(in the rows, 100 means zero)
Each path below is one point turned by a fixed rotation once a step. After each direction that follows a path, write how fast that rotation turns it, in degrees a step (0 if it stays still).
Each turn is a multiple of 5 degrees from 10 to 175, or 0.
Each row of a path follows its step; steps can be skipped.
path 1
step 0: 102	89	93	108	127	94	87	112	106	104	82	82	106	106	87	95	85	121	90	82	131	101	99	116	91	97	113	88	104	98	92	121	94	92	118	102	86	104	95	112	89	107	95	86
step 1: 78	111	107	99	108	72	93	119	120	117	98	100	96	97	90	85	115	94	122	94	112	107	101	80	122	103	108	106	105	106	99	107	108	106	99	84	99	99	82	80	90	109	100	84
step 2: 107	117	108	109	120	104	113	112	90	101	89	96	102	85	79	90	93	112	104	136	87	95	103	81	108	105	105	95	108	90	120	86	85	77	103	103	96	111	101	85	94	110	99	101
step 3: 105	97	97	104	110	101	106	86	84	95	103	94	102	102	120	92	109	81	124	95	117	82	109	95	89	100	118	104	76	90	109	80	93	99	88	110	80	103	97	73	94	100	94	115
step 4: 109	103	99	101	110	80	112	100	70	89	100	85	96	109	108	101	93	92	92	104	101	99	83	106	85	96	119	106	107	111	124	104	116	104	74	87	98	85	105	115	102	108	128	99
step 6: 112	93	106	90	110	97	91	111	113	91	94	106	98	102	110	120	119	112	124	101	113	109	113	121	112	101	96	102	122	110	101	109	74	77	99	98	100	90	99	100	93	97	125	83
step 7: 82	104	100	117	110	91	105	100	98	98	91	85	107	116	103	126	122	110	109	113	84	110	106	102	122	122	94	108	95	120	103	93	94	112	108	103	107	93	104	91	87	111	75	112
step 8: 106	102	94	106	110	119	97	83	100	87	80	90	92	104	78	102	113	103	85	100	101	110	81	100	108	116	92	109	104	100	92	76	100	100	88	116	71	108	94	81	109	104	121	108
step 9: 101	91	113	107	101	100	110	103	93	108	83	108	105	106	93	78	102	94	83	82	122	97	85	117	93	108	112	92	85	105	114	99	73	121	105	94	87	74	92	98	111	115	90	110
step 10: 88	91	124	100	117	101	95	102	92	87	104	93	98	112	70	95	83	91	105	88	116	111	92	102	104	83	90	93	93	106	101	112	123	81	86	89	105	90	80	100	98	115	94	80
Speeds:
96	106	102	100	96	98	98	106	99	94	99	106	102	96	99	103	102	103	102	93	101	96	102	100	107	97	97	100	101	98	105	99	102	91	101	103	104	100	102	99	101	103	98	104 => 80
102	104	102	96	100	99	97	108	98	105	101	93	99	96	101	97	96	100	104	97	101	104	104	97	95	102	101	93	100	97	99	93	102	101	97	101	100	101	101	99	105	106	97	96 => 35
104	100	103	95	107	103	100	101	96	97	94	94	96	96	95	103	104	102	97	101	97	101	95	100	97	99	102	100	104	98	100	105	99	92	98	101	103	102	101	105	105	96	105	96 => 170
96	107	98	101	97	104	99	98	103	96	102	98	96	99	99	99	99	100	98	104	91	106	94	99	102	100	99	102	104	97	102	98	107	99	98	91	97	102	100	101	97	104	97	100 => 120
94	98	95	100	99	101	100	101	104	102	107	95	100	98	104	103	103	103	97	95	100	103	95	107	100	105	96	100	105	107	101	100	95	100	101	105	101	106	103	100	100	103	101	98 => 45
98	98	103	97	99	105	102	105	101	107	100	99	107	104	100	99	99	99	103	97	102	96	98	108	99	97	99	100	102	99	99	103	109	98	103	96	96	99	98	108	98	102	104	98 => 70
101	98	102	107	102	105	104	98	101	103	103	99	99	93	100	102	104	95	104	106	101	103	106	104	99	95	96	96	101	99	97	105	100	95	96	101	101	96	101	99	100	104	97	105 => 90
path 2
step 0: 84	99	94	102	105	90	110	108	104	98	88	102	100	89	86	114	106	98	103	122	82	102	120	99	104	121	106	92	92	85	92	102	101	76	93	94	105	97	108	121	90	108	100	92
step 1: 103	99	88	97	100	93	96	87	80	79	102	120	107	97	104	95	100	98	102	102	98	119	101	106	90	112	89	82	82	102	99	94	83	101	91	120	91	112	110	106	81	105	111	90
step 2: 91	108	95	106	87	85	115	93	116	99	96	108	86	105	91	103	100	90	89	102	70	117	108	107	105	91	79	103	87	104	88	103	94	101	94	96	78	110	106	101	110	105	93	96
step 3: 95	101	102	84	90	83	81	103	111	99	96	105	113	92	98	104	112	102	106	110	96	109	93	92	83	94	88	100	89	83	82	102	104	82	76	89	99	103	121	104	86	92	99	102
step 5: 72	99	103	102	112	90	102	108	104	108	89	109	103	96	83	103	111	100	105	109	74	103	114	102	106	101	98	96	99	104	94	107	111	77	93	111	93	105	102	117	107	102	125	93
step 6: 105	101	73	94	94	94	102	98	96	92	87	91	104	82	103	97	105	109	106	96	93	111	106	104	100	118	95	91	89	92	94	98	89	93	90	122	103	112	130	102	82	107	106	90
step 7: 83	110	82	102	97	87	114	98	111	85	102	119	81	110	91	105	98	87	101	116	91	115	114	106	103	110	86	95	82	103	95	86	87	99	95	91	92	115	95	108	96	100	94	105
step 8: 93	91	116	95	98	87	84	92	93	91	97	110	122	95	98	112	108	84	99	110	78	120	102	101	93	94	78	93	92	97	86	101	99	92	87	101	88	96	116	92	91	100	104	105
step 9: 103	110	87	94	84	100	98	103	112	87	110	104	96	97	100	106	109	109	109	88	83	103	88	95	102	91	101	94	81	95	101	103	103	102	88	99	78	113	125	126	102	106	92	95
step 10: 82	112	104	103	108	98	104	117	107	105	93	119	98	109	89	110	108	103	104	116	91	111	112	99	84	104	108	102	85	88	96	113	107	77	77	101	97	113	97	103	103	96	112	85
Speeds:
102	107	98	99	94	105	102	103	103	99	99	95	98	99	101	96	97	101	99	99	99	100	100	98	100	105	105	102	100	103	96	103	103	92	96	95	104	103	102	100	93	96	93	100 => 110
103	97	103	100	101	98	97	100	97	95	105	96	106	98	104	106	103	107	96	94	104	100	100	103	97	104	97	97	101	102	92	100	102	101	98	100	102	103	100	97	96	96	106	97 => 145
98	100	98	101	96	99	93	103	102	105	101	104	103	99	102	101	93	99	96	103	101	102	98	102	104	97	96	97	97	103	100	95	105	106	98	93	102	101	106	96	102	95	97	103 => 70
98	106	101	98	97	97	100	101	98	97	107	94	101	103	101	104	102	96	106	98	104	107	99	96	102	98	100	106	102	102	103	100	102	99	94	96	99	91	103	102	103	100	104	103 => 70
path 3
step 0: 99	107	97	109	88	89	118	106	93	103	98	98	113	110	107	102	99	104	92	105	110	130	123	97	88	97	102	111	89	89	95	97	73	95	106	98	86	113	93	94	86	84	104	104
step 1: 88	103	103	92	92	91	109	106	107	103	85	92	112	103	87	103	87	111	91	112	98	104	95	94	110	117	107	114	77	119	103	114	77	109	99	90	105	100	100	106	79	103	97	81
step 2: 89	107	99	86	79	114	101	114	91	91	102	88	104	70	99	93	107	96	104	103	94	98	101	115	104	113	128	107	76	90	108	97	99	112	102	94	99	100	93	107	95	101	98	96
step 3: 101	100	94	103	86	93	106	87	107	81	112	83	107	85	107	88	98	93	97	80	100	110	86	105	94	88	118	99	90	108	91	75	93	97	100	115	99	102	106	125	89	100	88	95
step 4: 97	99	104	101	83	99	104	96	103	111	124	80	110	109	102	107	98	88	92	84	105	100	89	109	104	89	122	103	110	109	89	123	93	106	107	98	77	93	119	97	94	108	104	98
step 5: 88	115	106	98	106	96	94	73	99	102	101	96	87	95	98	102	102	102	112	100	98	105	102	130	97	102	120	96	100	115	87	113	89	107	109	107	88	103	96	87	106	83	113	78
step 6: 98	117	89	110	97	119	95	88	94	98	99	86	95	110	87	80	87	91	93	101	111	81	102	94	89	107	110	75	95	104	100	95	98	98	98	106	93	95	90	102	88	84	124	87
step 8: 94	96	81	95	109	105	116	95	119	117	101	91	110	101	80	86	100	93	93	108	108	128	107	108	98	98	96	97	105	93	109	103	107	107	115	96	102	106	100	102	99	109	93	70
step 9: 116	119	95	94	117	83	118	118	101	106	107	93	116	96	111	82	103	97	94	113	106	93	107	108	95	97	102	97	78	91	107	113	97	111	121	105	102	107	108	104	103	96	117	91
step 10: 104	95	112	106	101	96	122	94	100	95	87	88	117	112	106	92	90	94	99	77	108	96	93	104	89	120	103	111	68	91	88	98	94	109	101	96	107	106	86	101	120	102	102	93
Speeds:
97	90	100	104	102	97	95	97	100	95	103	98	103	99	94	100	100	102	97	104	99	103	96	101	104	96	99	103	98	102	97	105	101	102	99	93	97	103	96	94	100	107	102	100 => 110
95	96	99	97	97	103	94	101	100	101	95	102	99	104	95	96	102	96	102	102	99	92	94	99	102	104	102	103	95	101	99	94	103	100	101	100	100	103	93	104	98	95	100	103 => 80
97	98	104	99	99	98	102	103	104	99	104	98	101	99	100	105	95	101	109	94	94	100	94	101	98	95	104	96	92	101	103	99	103	100	97	101	97	96	102	101	104	98	99	102 => 45
98	99	97	105	93	100	96	97	102	96	104	96	99	100	101	102	104	95	105	102	99	95	101	103	104	105	98	93	102	105	100	99	97	96	103	105	99	99	105	94	102	101	97	98 => 35
